(in the rows, 128 means zero)
Each run below is a few steps of one of 8 hidden systems, one row a step.
V, trace 1, 8 rows:
[[103 103 121 153 120 109 133 152 121 146 117 161 129 154 144  95 156 163]
 [139  80 108  80 131 114 127 107 151 142 105 123 113 152 144 122 107 117]
 [140 110  98 155 126 140 132 111 140 111  92 133 117  89 142 121 147 161]
 [112 113 124 108 149 122 134 118 149 100 114  85 128 154 126 174 150 137]
 [103 144 106 129 137 122 139  99 146 107 138 175 151 121 145 134 166 164]
 [ 92  91 133 113 140 107 142 148 130 146 117 124 119 178 128 133 156 159]
 [127  96  97  89 129 127 134  90 148 139 121 172 117 114 163 120 133 143]
 [120  79 114 140 127 128 135 143 125 124  89 108  99 125 141 139 165 161]]
Q, trace 2:
[[120  89 123  65 132 130 160 130 143 162 113 120  72 131 134 174 169 150]
 [135 135 121 131 114 156 131 125 128 108 148 174 112  59 175 149 176 135]
 [120 114 119 146 104 128 122 161  62 116 126 125 127 162 139 189 167 111]
 [104 130 132 129 143 124 105 108 119  83 180 157 185 139 167 125 120 102]
 [136  66 121 148 122 116 106 140  89 139 103 114 137 164 138  92  89 115]
 [132 115 119  99 143 118 114  98 195  88 114 104 137 140 149 111 108 109]
 [160 135 108 182 102 135 120 139 137 128  75 116 111 105 121  91 118 140]
 [119 177 115 124 138 118 138 116 164 110 109 105 139 158  97 167 153 141]]
H, trace 3 (8 x 18):
[[102 115  88 156 122 119 128 119  79  90 113 158 160 156 151 188 181 153]
 [ 98 111  86 125 144  97 124  85 105  99 126 179 191 177 153 145 136 140]
 [111  62  84 123 144  98 115  90 135 107  96 149 162 173 169  98 116 145]
 [132  86  67 111 122 102 117  94 184  90  66 133 131 156 173 122 136 137]
 [125 105  69 154 101 110 128 123 162  93  58 149 121 144 167 132 183 166]
 [103 130  67 152 122  97 141 110 142  98  73 149 145 177 137 170 192 183]
 [ 79 108  77 134 147  90 148  92 132 115 101 183 163 173 144 139 182 201]
 [ 80  61  83 101 163  86 144  87 139 111  94 145 150 183 157 141 161 190]]
C, trace 4, 8 rows:
[[164  63  95 142 121 142 113 104  76 135  90 127 117  98 143 116  88 122]
 [143 115 122 167 147 149 100 104 108  65 122  88 158  90 139 138  98 110]
 [104 151 144 185 143 134 116 136 144  79 154 125 166 103 143 100 147 145]
 [ 93 147 131 153 126  97 121 153 167 106 129 127 157 185 128 104 150 140]
 [125 128  99 109 115 101 130 115 173 144  98 166 129 161 140  94 127 140]
 [140 105  86 108 130 119 142  94 145 131  73 118 110 136 128 153 129 153]
 [137 127  97 103 138 142 135  76 135  98 122 139 132  94 146 171 139 132]
 [ 97 116 126 134 144 136 139 124 110 104 147 138 139 115 150 172 175 159]]
H, trace 5 (8 x 18):
[[110 194 148 131 143 119 147 130 163 151 149 131 138 140  82 113 131 148]
 [103 109 169 120 152 127 150 153 131 176 148 117 109 127 103  98 125 163]
 [127 125 160  64 145 141 145 126 151 154 156 109  92 111 118 154 129 121]
 [139 105 150 114 122 158 135 148 103 148 156 132  92  74 145 138 144 122]
 [142 138 142 115 125 150 121 137  84 122 151 107 122 114 123 186 126  89]
 [141 147 139 145 123 146 116 126  84 125 169 156 152  97 136 122 101  99]
 [140 127 148 140 135 128 105 134 101 125 139  98 151 142 113 116  73  82]
 [156 160 141 130 120 132 109 123 157 127 145 131 134 108 127  82  85  86]]
M, trace 6 (8 x 18):
[[115 147 108 172  93 103 128 165  99 147 107 172 141 184 127 117 161 138]
 [130 143 100 109 142 105 133  80 117 152 120 161 165 167 103 122  85 130]
 [140  94 100 129 145 139 138  80 131 142  98 144 120  81 133 104 110 168]
 [123  87 125 118 156 133 122 114 155  89 105  66 127 127 133 145 123 131]
 [113 125 112 138 109 126 124 146 155  88 121 143 126 131 170 149 191 137]
 [104 124 114 144 119 101 126 150 106 135 110 131 142 200 117 145 149 132]
 [123 133  91 108 133 114 135  87 115 138 130 189 153 143 138 139 126 137]
 [131  72 107 136 145 125 130 104 102 146  96 123 124 128 126 111 105 160]]
Z, trace 7, 8 rows:
[[139 163 161 126  93 144  97 189 138  91 165  95 125 142 152 154 137  45]
 [144 173 140 193  72 131 117 191  96 154 135 171 117 124 124  95 146 111]
 [166 152 115 158 111 121 124 130  87 173  82 112 132 158  67 111  69 109]
 [157 143 104 165 149 140 122  72 135 119 104 133 153  70 110  81  74 152]
 [125 125 149 138 164 131 127 119 187  98 109  46 128 121 103 116 113 141]
 [116 201 146 117 132 129 131 122 199  98 165 136 143 111 129 126 154 119]
 [111 158 164 118 123 126 155 172 152 177 145 128  93 132  94 124 161 153]
 [149 174 132  83 129 138 143 106 117 175 155 157 121 113  97 147  98 104]]
C, trace 8:
[[166 205 158 129 117 157 136 135 185 136 136  94  92  69  82 122 115 110]
 [134 218 163 126 120 140 160 158 148 168 144 106 100 115  53 155 147 132]
 [128 196 164  79 130 130 158 139 130 201 166 141 106 138  67 146 112 114]
 [138 128 173  72 137 137 159 148 107 220 155 113  73 118  76 135 101 119]
 [161 133 179  71 125 160 132 154 107 187 163  88  75  95  97 148  82  69]
 [168 151 188 126 105 174 131 176  93 176 166  95  74  63  95 132 104  84]
 [161 189 192 146 109 159 120 186  88 170 169  87 103 108  66 132  89  69]
 [156 191 199 146 117 147 132 179 106 204 167 115 103 104  54  80  71  94]]
Z, trace 9:
[[117  73 144 113 150 143 123 136 102 101 137  73 117 124 142 179 141 116]
 [113 134 133 139 120 134 106 140 112  84 175 153 159 128 175 146 146  93]
 [114  98 137 154 103 113 117 186 101 145 121 131 122 173 140 103 142 122]
 [156 137  86 125  99 113 113 111 116 137  98 166 142 158 139 118 100  96]
 [141  90  96 159 125 127 129 114 122 126  76 125 118 115 134 113 134 167]
 [125 133  99 124 144 119 122  94 143  88 100 101 155 154 126 166 128 124]
 [ 87 125 124 148 143 120 133 124 144 101 141 150 148 126 149 125 174 172]
 [100 116 128  91 136 102 134 135 138 141 132 126 131 194 126 149 140 129]]
D, trace 10 (8 x 18):
[[123 130 117  95 149 125 132  95  91 130 144 127 152 154 113 175 110 112]
 [108  97 130 143 150 125 128 112 108 142 146 162 148 115 139  85 119 163]
 [136  71 131 109 134 131 108 132 127 109 118  89 117 135 156 131 109 101]
 [139 146 123 152 103 137 110 135 148 100 140 157 136  94 164 102 139 111]
 [153 137 129 154 107 133 124 159 109 133 100  86 110 141 103 145 118 104]
 [133 179 108 129 135 123 129  88 142 116 133 153 161 127 114 129 114 125]
 [118 109 140 138 146 122 142 136 127 157 110 102 117 136  94 109 116 158]
 [121 125 129  84 147 129 127  99 171 108 150 123 132 126 148 137 124 115]]
U, trace 11:
[[106  72  62 114 134 103 121  72 130  89  99 190 166 153 197 131 152 157]
 [114  79  72 113 114  89 127 129 152 101  50 105 121 211 154 175 172 144]
 [136 168  35 130 108 100 131  67 148  94  66 185 164 167 143 172 161 143]
 [ 97 116  73 177 123  88 144 130 100 118  54 136 151 208 110 167 185 199]
 [ 90 137  62 108 173  94 157  41 122  98  94 156 185 173 114 201 160 187]
 [ 82  60  69 144 148  91 156  99 123 117  67 169 142 169 156 138 200 229]
 [105  99  53  68 144 101 161  63 147 103  64 136 131 177 148 233 189 173]
 [111 103  23 145  96  96 149  93 114 109  47 211 137 162 175 176 218 198]]
V, trace 12, 8 rows:
[[125 129  97  55 131 119 148  85 171 142 127 169 112 129 147 154 146 137]
 [111  99 111 150 119 129 155 147 104 147  96 146  94 115 133 146 190 191]
 [114  78 109  53 150 123 137  93 129 122 131 127 119 144 154 184 138 124]
 [103  87 105 164 130 133 134 126 110 106 123 169 133 100 172 127 183 182]
 [ 98  63 117  86 141 105 125 132 144 103 117 101 129 189 165 159 152 128]
 [120 107  76 143 121 118 128  95 154  98 103 189 146 119 181 105 161 165]
 [102  66 107 126 141 100 134 137 147 118  72  87 119 192 131 140 152 164]
 [119 115  73 100 147 116 140  55 177 103 103 170 145 116 160 128 142 171]]
U, trace 13:
[[141 199 113 133 135 120 121  87 126 131 135 146 172 145  88 125  81 109]
 [111 108 146 177 153 119 133 134 116 145 116 110 142 135  94  76 108 175]
 [117 133 144  87 175 139 142  85 171 116 146  91 130  99 108 142 112 142]
 [122 116 133 136 116 133 138 151 163 137 128 156  95  89 159  92 167 158]
 [140 149 138  85 113 137 143 151 133 148 131 109  88 131 116 186 154 103]
 [146 147 115 152 101 140 129 129  84 147 142 189 130  94 143 123 128 125]
 [124  94 149 131 142 131 122 149  71 133 130  84 127 148 113 158 112 112]
 [132 118 120 124 144 142 112  91 127  94 157 150 163  97 162 112  97 109]]
M, trace 14 (8 x 18):
[[161 213 123 139  97 141 133 122 206 129 130 171 109  65 128  81 137 127]
 [143 165 156 136 132 128 152 158 154 170  97  51  90 144  43 128 111 141]
 [121 207 144  84 142 153 154 102 170 125 180 146 120  76 112 180 162 130]
 [104 112 187 137 142 142 158 184  92 185 154  97  85 112  84 136 153 169]
 [103 145 178  50 157 140 130 123 139 133 222 135 134 121 139 154 121  80]
 [142  92 169 124  95 153 128 194  91 189 162 148  70  86 143  92 136 112]
 [154 148 166  82 125 145 101 140 114 130 170  87 133 138 119 146  64  30]
 [173 165 143 168  81 170 115 161 103 146 151 167  98  42 142 100 127  96]]
D, trace 15 (8 x 18):
[[137 114 134 136 139 127 126 141  98 141 103  78 119 156  92 148 103 115]
 [122 157 117 116 142 122 126  87 159 110 151 166 166 117 143 108 115 129]
 [132  92 148 138 131 131 135 163 121 159 108  89  95 126 111 107 120 141]
 [135 151 117  92 129 137 120  99 165  95 152 135 137 112 149 152 131  94]
 [129 132 148 166 119 136 140 166 105 159 128 131 106 107 107 109 142 151]
 [135 138 118  90 142 130 123  98 124 111 138 110 140 143 126 177 108  92]
 [114 131 136 162 136 130 137 131 116 147 144 169 140 101 124  84 130 166]
 [140  89 133  97 143 130 118 122 120 120 119  78 116 145 127 158 101  95]]
Q, trace 16:
[[137  85 133  90 159 126 127 103 100 151 125  96 127 148 107 137  74 112]
 [143 109 152 112 147 152 123 114 166 112 142  94 113  66 142  99 101 118]
 [152 134 145 140  97 141 124 178 140 135 105  86  84 123 118 135 140 107]
 [137 204 134 121 110 129 123 132 161 123 154 147 135 128 121 135 140  94]
 [147 154 127 140 115 127 131 131  77 170 132 152 134 137  96 126  99 116]
 [126 129 142  77 163 133 136  91 127 140 158 117 138 128 111 148  92 112]
 [146 102 156 129 135 155 124 138 114 150 141 110 103  73 127 101  96 119]
 [139 133 151  97 117 137 125 160 150 124 137  86  96 132 131 157 133  86]]

Which system made each of these runs?
trace 17 (2 x 18):
[[134  48  92 180 121  98 114 136  76 146  51 109 140 191 122  89  96 150]
 [140 132  57 107 137 114 108  45 171  55 101 162 183 133 177 139 113 113]]
	M
trace 18:
[[169 162 125 100 101 162 148 116 127 172 145 185  82  39 136 129 131 121]
 [139 111 150 163 141 156 131 150  43 131 120  61 115 105  87 178 117 122]]
	H
trace 19, 2 rows:
[[172 107 103 127 151 140 120  73 105 132  83  82 132 105  95 130  47 116]
 [137 139 157 143 164 152 125 111 168  96 128  47 123  77  94 128 103 135]]
	Q
trace 20:
[[145 175 165 180 149 153 138 137  73 144 130  61 134 102  40 151  90 134]
 [120 191 192 118 161 142 129 125 144 149 210 121 155  95  83  85  78 108]]
	C
trace 21, 2 rows:
[[104 180 162  77 168 119 141 101 182 136 184 126 151 135  99 124 108 123]
 [150 109 148 128 115 141 142 154  96 210 126 145  79  90 102  76  97 139]]
	Q
trace 22 (2 x 18):
[[124 117 110  82 124 113 115 106 250  87 122 143 125 125 189  83 139 113]
 [143 132 142 149  76 137 138 208 170 154  92 103  42 114 128 122 185 139]]
	D
trace 23, 2 rows:
[[117 126 137 152 146 144 121 127 177  69 123  79 129  92 143 134 157 144]
 [101 182 148 128 122 119 130 159 164 105 153 115 140 161 120 156 171 114]]
	Z
trace 24:
[[ 93 112 164 135 170 123 102 122 174  74 176  96 175 132 148  82 100 114]
 [110 125 159  95 129 106 117 153 215 134 147 123 117 155 145  69 126 114]]
	U
trace 25 (2 x 18):
[[105 156 109  73 175 102 134  56 135 106 149 137 196 180 112 170  99 114]
 [ 86 121 151 192 155 113 146 140 116 157 146 168 149 116 114  53 143 211]]
	V
trace 26:
[[144 166 147 137 127 149 109 132  78 115 169 115 159 119 118 158  92  67]
 [137 131 170 123 147 134 110 139  98 137 169  96 150 138 109 107  62  73]]
	Q
trace 27:
[[140 162 141 135 165 157 151  83  73 166 157 139 141  64  73 139  88 155]
 [112  59 170 146 168 157 135 140  92 129 157  94 115  66 136 114 127 168]]
	U
trace 28, 2 rows:
[[158 138 162 102 117 123 110 157 193 153 121  72 103 150 103  64  61  73]
 [178 170 150 130  84 153 137 167 185 169 112 121  57  75 108  80 119 111]]
	H
trace 29:
[[ 91 171 121 123 116 121 148 153 174  80 125 115 117 149 138 217 237 155]
 [ 74 168 134 114 131 106 162 143  80 159 166 187 151 180 108 187 194 160]]
	Z
trace 30 (2 x 18):
[[138 112 126 164 115 123  82 155 108  66 107  57 161 180 138 144 102  66]
 [146 156 111 185 109 134 108 114 146 119 130 191 149  75 156  46 116 140]]
	C
trace 31, 2 rows:
[[ 98 131 140 161 163 142 131 115 128  81 156 118 156  91 137 139 154 166]
 [ 82 134 141 130 137 109 121 145 153  95 162 132 160 171 150 125 162 129]]
	C
trace 32:
[[165 176 112 151 121 112 109  92 118 165 119 168 172 145  91  47  31  97]
 [140 112 157 172 165 126 125 128 138 140  92  35 129 126  59  77  60 152]]
	U
trace 33:
[[130 124 129  68 120  89 127 134 137 187 114 122 123 230  94 120  80  89]
 [178 144  81 146 125 124 127  70 137 160  73 157 139 106 100  66  56 141]]
	U
trace 34, 2 rows:
[[102 144 169 108 177 138 160 110  50 187 186 136 147 121  63 156 103 153]
 [120  84 175  96 175 146 120  99 101 148 202 131 146  89 130  81  50 107]]
	Z
trace 35:
[[131 154 151 140 132 141 125 138  79 133 159 119 146 121 106 150 110 100]
 [133 135 135 133 149 132 122 101  95 141 151 142 160 117 111 107  76 115]]
	D
trace 36, 2 rows:
[[141 152 148  69 159 151 162  98 112 180 149 108  97  95  71 181 104 130]
 [138 136 185 106 148 171 142 138 105 154 189 118  92  47 117 141 122 121]]
	Q
trace 37 (2 x 18):
[[129 121 132 131  90 140 133 172 109 136 145 167  95 105 166 146 181 124]
 [138 131 129 100 111 136 124 144  76 139 146 134 124 149 133 182 128  83]]
	U
trace 38, 2 rows:
[[142 112  52 170  96  96 100 105  90  99  65 170 175 198 157 128 118 110]
 [113  69  65 177 135  94 126 101 123  99  45 146 156 171 150 108 149 194]]
	Z
trace 39 (2 x 18):
[[152 133 131  99 102 137 125 157 156 135 115 101  86 131 132 156 137  90]
 [137 183 116 129 111 137 144 122 131 140 136 170 121 104 121 146 154 134]]
	D
